One hidden turn or mirror swaps the rows below in pairs. Which row is each named row swapped with?
j209: [-0.29 -1.94  0.99 -1.13 -2.78  3.26  0.90  0.57 -2.47 -0.22  2.43  2.52
 -2.65  2.09 -1.91 -1.88  1.55  0.25 -0.07]
j610: [-1.64 -5.00 -1.45 -2.12 -1.43  1.62  2.18  0.89 -0.68  0.66  1.01  2.90
 -4.24  0.18 -2.48 -3.51 -0.04  3.26  0.08]
j335: [-2.11 -0.61 -1.21  0.12 -1.55  3.39  1.09  0.60 -0.63  2.00 -0.36  1.25
 -0.08  0.07 -0.53 -0.70 -0.78  0.25 -1.15]
j406: [-3.39 -2.40 -2.45 -3.10 -0.04  1.80  1.81 -0.76  0.75  0.99  0.51  3.62
 -3.70 -1.05 -2.14 -3.31  0.44  2.38  0.62]
j527: [-1.75 -0.51 -1.55 -0.91 -0.54  1.36  0.49  0.64 -0.75 -2.88 -0.82  2.13
 -1.49  0.66 -2.08 -2.19 -2.70  3.16 -1.55]
j736: [-4.15 -2.20 -1.22 -2.15  0.28  2.55  4.00 -1.04 -0.25 -1.79  1.96  2.68
  0.88 -0.94 -1.16 -2.57  1.98  0.83 -1.13]
j657: [-2.62 -3.21 -0.51 -0.75 -1.50  2.30  1.68  1.17 -1.44  0.40 -0.40  1.37
  2.17  0.17 -1.94 -1.65 -1.72  1.06 -1.14]
j334: [-1.06 -0.55 -0.35 -1.29  0.64  4.84  1.36 -2.35 -3.15 -0.41  1.31  2.52
 -0.48 -0.90 -1.52 -2.82  1.25  2.66  0.16]
j914: [-2.53 -1.96 -0.31 -0.23 -3.16  1.48  3.63 -0.80 -0.22 -0.68  1.72  1.90
 -1.08  3.28 -2.24 -3.71  0.08  1.91 -2.82]
j580: [-0.41 -1.84 -0.76 -1.79 -1.82  2.50  3.46  0.66 -0.15 -2.11  4.18  3.32
 -0.42  1.03 -0.73 -2.50 -1.83  1.59 -1.42]
j543: [-1.85 -0.77  0.23 -1.70  0.63  1.93  1.81 -2.21  0.90 -0.63 -0.22  4.16
 -1.99  0.12 -3.47 -4.17  2.77  2.48 -0.90]
j432: [ 0.64 -3.45 -0.34 -1.73 -2.35  1.85  2.56  0.55  1.82 -1.42  1.77  2.70
 -2.40  1.20 -2.94 -3.57  2.14  3.02 -1.99]
j96: [ 0.24 -0.99 -2.61  0.26 -0.71  2.01  1.12  0.29 -0.75 -1.89 -0.84  1.30
 -1.44 -2.21 -2.04 -1.22 -0.71  3.02 -0.63]
j195: [-0.58 -0.56 -0.65 -1.84  0.11  2.52  0.80  0.82 -0.62  0.96  1.06  2.78
  0.72 -1.62 -3.10 -2.92  3.64  1.22 -0.28]

j657 swaps with j335
j96 swaps with j527
j209 swaps with j736

One hidden turn or mirror swaps the rows below in pairs. Which row is each named row swapped with?
j555: [ 0.45 -1.16  0.26  0.48  0.57 -0.81 -0.56 -0.17  1.77  2.02  0.52  0.81
  0.56  1.53 -0.45  2.56  0.51 -0.08 -0.20 -1.38  0.64 -0.31  0.19 -0.27
  0.65 -2.38 -0.14  1.82 -0.27  0.92]
j291: [-0.02  0.53  1.97  0.86 -0.30  0.09 -1.01 -2.35 -1.44 -1.80 -0.71 -1.17
  1.41  1.56  0.15 -1.85 -0.09 -0.15 -0.74 -0.41 -2.58 -0.30 -0.97 -0.09
 -3.16  2.54 -2.08 -1.49 -0.68 -0.03]
j451: [-0.07  0.06 -2.51  0.94  1.89  1.93 -0.85 -0.02  2.52  2.23 -1.74  1.28
 -0.90  1.08 -0.47 -1.05  0.43 -0.04 -0.23 -1.25 -0.03  0.74 -0.48  1.61
  1.20 -2.55  0.87 -0.01  0.19  0.29]
j111: [ 0.01  1.52  1.86 -0.06 -0.88 -0.03 -0.88 -0.62 -2.02 -0.44  0.53 -1.31
  1.55 -0.31 -0.51 -0.49 -0.85 -0.77 -1.78 -0.11 -1.60 -0.34 -1.79 -1.88
 -2.05  1.67  0.79 -3.65 -1.27 -0.42]
j895: [ 0.23 -0.49  3.27  0.18 -0.84 -1.27 -0.47 -0.83 -1.46  0.15  0.89 -0.88
  2.32  0.64 -0.55  2.27  0.04 -0.77 -0.35 -0.90 -1.12 -1.01 -0.62 -1.14
 -2.07  1.14 -0.52 -0.57 -0.93  0.61]
j559: [ 0.37  0.86 -1.71  0.67  2.18 -0.06  0.17  0.60  2.26  2.55 -0.62  0.11
 -1.06  1.25 -0.36 -2.59  1.48  0.22 -0.40 -1.46 -1.19  0.14  0.22  3.80
 -0.04 -1.28 -0.69  0.87 -0.09  0.11]
j827: [ 0.11  0.70 -2.33  0.42  1.17  0.65 -0.96  0.29  2.49  2.13  0.05  0.85
 -0.78  1.02 -0.40 -0.23 -0.26  0.25 -1.42 -0.75  0.87  0.73 -0.75 -0.62
  1.64 -3.18  1.41 -0.31 -0.51 -0.07]
j759: [ 1.77 -0.47 -1.94  1.58  2.77  1.55 -0.24  0.19  2.00  2.14 -1.10  1.09
 -0.68  1.54 -1.21 -0.15  1.00 -0.41 -1.04 -2.18  0.47 -0.23 -0.10  0.91
  0.90 -3.45 -0.59 -0.27 -0.05 -0.08]
j25: [-0.41 -1.42 -1.01  1.07  2.13  0.23 -0.87  0.33  2.15  0.74  0.05  1.16
 -0.69  1.28 -1.16  1.49 -0.75  0.47  0.26 -1.30 -1.00 -0.34  0.44  2.17
  1.84 -2.28 -1.65  0.06 -0.20  0.16]
j23: [ 0.83  3.03 -0.14 -0.08  0.02 -1.14 -1.03 -1.52 -1.69 -1.13 -2.73 -1.13
  1.53 -0.36 -1.01 -2.05  0.21 -0.71 -1.62  0.88 -0.90 -1.21 -0.53 -0.95
 -2.97  0.06 -0.46 -3.49 -0.46  0.03]
j121: [-0.28  1.04  1.95  0.45 -0.21  1.31 -0.76 -1.00 -2.33 -0.56 -1.24 -1.16
  1.60 -0.39 -0.60 -1.48 -0.31 -1.06 -0.55 -0.53 -2.65 -0.30 -1.62  0.28
 -2.82  2.64  0.18 -3.55 -0.70 -0.10]
j876: [ 1.45  0.42  2.51  1.22  0.66  0.88 -0.14 -0.76 -2.72 -0.52 -0.61 -1.34
  1.66  0.21 -1.34 -0.49  0.31 -1.46 -1.36 -1.51 -2.09 -1.33 -1.15 -0.42
 -3.04  1.71 -1.21 -3.70 -0.95 -0.46]
j835: [-0.42 -0.12 -2.77  0.57  0.41  0.28 -0.31  0.02  0.85  1.21 -0.19  0.99
 -2.32 -0.13  0.08 -0.04  1.26 -0.22 -0.37 -0.49  1.53 -0.97  2.09  0.91
  0.89 -1.79  0.17  1.10  0.02  0.21]
j855: [-1.97  1.16  1.30 -0.32  0.89  0.79 -0.39 -1.02 -2.30  0.43 -1.10 -0.43
  1.55  0.25 -1.22  0.24  1.64 -1.70 -0.18 -0.72 -0.74  1.01 -1.51  1.70
 -4.23 -0.23 -1.86 -3.08 -0.70 -2.31]
j389: [-0.95  2.49  1.13  0.25  0.11  1.30 -0.63 -2.16 -1.56  0.27 -1.16 -1.70
  0.16 -0.03 -0.89 -1.72 -0.22 -0.67 -1.57 -0.60 -2.63 -0.21 -1.26 -1.79
 -3.04  1.12  2.00 -0.21 -1.89  0.43]
j416: [-0.84  1.94 -1.63  0.55  1.40  1.83 -0.80 -1.54  1.45  1.93 -1.42 -0.24
 -1.33  0.77 -0.85 -1.49  0.21  0.12 -1.43 -1.03 -0.94  0.56 -0.56 -0.95
 -0.55 -2.20  2.45  1.98 -1.35  0.74]
j86: [ 0.59 -0.28 -1.52  0.25  2.49  1.07 -0.14 -0.37  1.65  2.71  0.81 -0.09
 -1.95 -0.58 -0.09  1.18  1.87 -0.27 -1.35 -0.23  0.84 -0.45  0.73  1.47
 -0.75 -2.52 -2.03  0.90  0.83  0.53]
j940: [ 0.14 -0.33 -2.05  1.20  1.54  0.65 -1.18 -1.53  2.82  0.73 -1.10  1.07
 -0.68  2.80  0.28 -1.54  0.63  0.86 -0.49 -1.03 -0.28  0.69 -0.01  1.02
  0.42 -2.09 -1.53  1.66  0.20  0.34]
j680: [-0.60  0.59  0.92  0.18 -1.40 -0.23 -0.29 -0.76 -3.21 -1.15  0.22 -1.07
 -0.37 -1.35 -0.02 -0.33  0.69 -1.22 -0.64  0.09 -0.71 -1.89  1.18 -0.16
 -2.42  2.48 -0.49 -1.85 -0.77 -0.10]
j717: [ 0.51  0.43  2.04 -0.07  0.78  0.51 -0.08 -1.07 -2.10  0.47  1.23 -2.15
  0.03 -1.73 -0.19  0.97  1.18 -1.09 -1.56  0.34 -1.30 -1.40 -0.17  0.32
 -3.90  1.71 -2.53 -1.90  0.17  0.20]
j137: [ 0.19  1.61  1.65  0.31  0.58 -0.59  0.33 -0.09 -1.44  0.34 -0.29 -1.75
  0.74  0.09 -0.43 -2.93  0.89 -0.54 -0.68 -0.92 -3.12 -0.73 -0.62  2.84
 -3.08  2.65 -1.18 -1.73 -0.75 -0.21]
j362: [ 1.01  0.97  1.86 -0.65 -1.08  0.85 -0.10 -1.68 -1.96 -0.12  0.34 -1.61
  0.33 -1.54 -0.61 -1.26  1.19 -1.47 -1.43  0.23 -1.88 -1.27 -1.01 -0.41
 -3.22  0.03 -1.74 -4.15 -1.33 -0.40]
j157: [ 0.96  2.37 -3.18  0.29  1.48 -0.60 -1.12 -0.88  1.58  0.73 -3.04  0.45
 -0.07  0.53 -0.89 -1.83  0.66  0.05 -1.40  0.34  0.76 -0.48  0.24 -0.06
 -0.14 -3.56  0.04 -1.13  0.19  0.34]
j768: [ 1.16  0.11 -2.14 -0.26  0.82  1.45 -0.13 -0.84  2.39  2.35 -0.06  0.49
 -1.82 -0.18 -0.62 -0.89  1.84 -0.41 -1.13 -0.43  0.50 -0.32  0.01  0.76
  0.30 -4.66 -1.14 -1.01 -0.48  0.05]
j467: [-0.52 -0.64  2.44  0.75  0.36 -0.31 -0.74 -0.40 -1.62 -1.39  0.41 -0.79
  1.19  0.21 -1.22  1.14 -1.31 -0.48 -0.03 -0.72 -3.09 -1.18 -0.54  1.19
 -1.28  1.89 -2.06 -2.72 -0.88 -0.10]
j343: [-1.85  0.52 -1.41 -0.13  2.20  1.18 -0.46 -0.44  0.56  2.24 -1.38  1.06
  0.17  1.14 -1.14  0.48  2.00 -0.98  0.08 -1.18  0.85  1.69 -0.84  2.57
 -1.76 -3.43 -1.34 -0.98 -0.18 -2.02]
j411: [ 0.47 -0.51 -2.12  0.71  2.36  0.64 -1.44 -0.68  2.61  2.09 -0.78  0.82
 -1.14  1.21 -0.18  0.42  0.88 -0.79 -1.06 -1.24  0.96  0.66 -0.40  1.51
  1.74 -3.12 -0.07 -0.56 -0.24  0.07]
j719: [ 0.38  0.55  2.45  0.23  0.13 -0.10 -1.23 -1.55 -2.19 -0.88 -0.30 -1.65
  1.34 -0.25 -0.37  0.06  0.12 -1.90 -1.47 -0.46 -1.66 -0.48 -1.52  0.12
 -2.34  2.20 -0.86 -4.19 -1.12 -0.35]

j719 swaps with j411
j467 swaps with j25
j876 swaps with j759
j940 swaps with j291
j121 swaps with j451
j111 swaps with j827

One hidden turn or mirror swaps the rows below in pairs. Which row is each named row swapped with?
j138: [ 2.79  0.21  0.88  0.22 -1.47 -1.14  0.82  2.79 -2.10 -0.24 -0.46  3.32
  0.24  1.60 -0.31  1.60 -0.43 -1.10  2.43 -0.48  0.54  1.34 -0.64 -2.67
 -2.33  0.81  2.57 -0.72 -0.97 -2.15  0.42  1.09]
j400: [ 4.47  1.26  0.95  0.00 -1.08  0.29 -0.05  2.83 -0.94 -3.25  0.11 -0.24
  1.14  3.23 -1.46  0.03 -1.58  0.28  2.44  1.34  1.90  2.10  0.40 -2.92
 -3.81 -1.03  2.80  0.27  0.80 -2.15  1.75 -0.52]
j460: [ 2.77  3.64  0.87 -1.89 -1.23  1.71 -2.61  3.02  2.11 -4.01  1.25 -0.71
  0.36  3.04  0.08  0.60 -1.03  2.59  0.21 -0.59  1.39 -1.54 -1.65 -0.17
  0.79 -0.79  1.80 -0.09  1.08 -2.62 -1.00 -0.30]
j71: [ 2.20  1.34 -0.04 -2.16 -0.76  2.73 -1.18  3.45  0.68 -3.77  1.05 -0.03
  1.21  2.47  0.17 -0.96 -1.98  2.94  1.49  0.63  2.23 -0.16 -1.97 -2.09
 -1.91 -1.49  0.30 -2.38 -0.01  1.16  1.12 -1.12]
j128: [ 2.14  1.39 -0.89  0.08 -2.19  0.46  2.87  0.05  1.89  0.83  0.60 -0.17
  2.01 -0.48 -1.17  2.58  0.40  1.79  0.42  2.07  2.43 -0.68 -0.94 -1.07
  1.30 -1.61  0.33  0.06 -1.52 -1.72 -1.47  1.13]
j402: [ 2.96  3.16 -0.21 -1.75 -1.17  0.53 -2.52  3.07  0.64 -2.62  1.14  1.02
  1.61  2.21  0.87  0.41 -1.98  2.27 -0.86 -0.22  0.84 -2.43 -2.08  0.65
  1.02 -1.19  2.06  0.38  1.46 -1.50 -1.30  0.34]
j737: [ 1.35 -0.11 -0.74 -0.37 -0.63  0.32  1.87  2.61  0.07 -0.18 -0.19  1.45
  2.67  0.39  1.90  1.36 -1.06  2.13  2.73  1.76  1.35 -0.34 -1.64 -1.41
 -0.95 -1.10  0.07 -1.83 -0.94  1.36 -1.97  2.65]
j165: [ 4.42  2.32  0.22 -0.44 -0.38  0.72 -0.68  2.65  0.94 -3.88  0.66 -1.28
  2.92  2.84 -1.03 -0.98 -1.92  0.87  1.57  2.39  2.36  0.67 -0.14 -2.29
 -2.94 -2.72  2.39  0.32  1.08 -1.47  1.15 -0.60]
j424: [ 3.02  1.97  0.59 -0.04 -0.49 -1.79 -0.29  3.79 -2.03 -0.71 -1.42  2.60
  0.83  1.73  0.03  1.23 -1.17 -0.04  1.35 -0.44 -0.15  0.24 -0.63 -1.42
 -0.76  0.89  1.86  0.17 -0.45 -1.40 -2.78  2.86]
j753: [ 4.16  0.98  0.69  0.09 -0.95 -0.12 -0.18  2.65 -1.22 -2.67 -0.37  0.96
  1.00  2.92 -1.89 -0.01 -1.43 -0.65  2.70  0.60  1.65  1.88  0.37 -3.29
 -3.60 -1.00  2.64 -0.20  0.26 -2.51  1.73 -0.92]
j316: [ 3.83  1.13  0.53 -0.26 -1.56  1.63  0.47  1.92 -0.54 -2.28 -0.45 -0.03
  0.16  1.88 -3.20  0.26 -0.77  1.55  0.77  0.81  2.73  2.31  1.43 -3.46
 -2.38 -0.68  0.41 -0.88 -0.85 -1.56  1.11 -2.62]
j192: [ 2.75  3.33  1.70 -1.72 -1.32  2.15 -1.86  2.64  2.48 -3.48  1.81 -1.03
 -0.25  2.55  0.20  1.40  0.08  2.70  0.45 -0.91  1.71 -2.38 -1.79 -0.27
  1.23 -0.84  1.51 -0.27  0.05 -2.92 -0.65  0.14]
j659: [ 1.35  2.12  1.12 -1.53 -1.31  2.56  0.81  2.04  2.00 -2.71  0.66 -0.91
 -0.55  1.43 -0.29  2.86  1.28  2.19  2.00 -1.13  2.00 -0.65 -0.74 -1.70
  1.78  0.33 -0.44 -2.14 -2.40 -1.74 -1.15  1.11]
j417: [ 2.46  0.18  1.04 -0.14 -1.85 -0.73  1.27  2.74 -2.46  0.20  0.10  3.07
 -0.08  0.76 -0.08  2.12 -0.53 -0.55  1.89 -0.36  0.86  1.22 -1.41 -2.20
 -1.82  1.32  2.80 -0.43 -0.89 -1.35  0.56  1.63]
j188: [ 2.53  2.36 -0.41  0.12 -1.51  0.73  2.12  0.22  2.05  0.30  0.92 -1.23
  2.01 -0.32 -1.39  2.01  0.45  1.91  1.00  2.00  2.50 -1.59 -1.52 -0.85
  1.32 -2.61  0.68  0.68 -1.55 -2.14 -1.30  1.69]
j557: [ 2.55  4.50 -1.04 -1.11 -0.08  0.85  0.15  1.64  1.03 -2.50  0.18 -2.38
  2.09  2.14 -2.35 -0.11 -0.65  1.24  1.83  1.45  1.67 -1.42 -2.23 -2.16
  1.07 -2.44  0.21  0.04 -1.63 -1.49 -1.47  2.68]
j323: [ 0.83  0.06  0.81 -0.61 -1.98  0.37  1.04  2.08 -1.19  1.04  1.10  3.00
 -0.26 -0.12  1.57  2.89  0.37  0.68  1.40 -0.58  1.06  0.17 -1.75 -1.37
 -0.29  0.99  1.80 -1.61 -0.85 -1.20 -0.42  1.35]
j166: [ 2.29  0.55 -0.41  0.39 -2.12  1.66  2.27  0.54  2.93  0.40  0.69  0.31
  1.76 -0.17 -0.58  2.27  0.43  3.09  0.04  2.57  2.73  0.32  0.21 -0.71
  0.07 -1.44  0.20 -0.57 -0.13 -1.56 -0.85 -1.25]

j138 swaps with j753
j71 swaps with j737
j417 swaps with j400

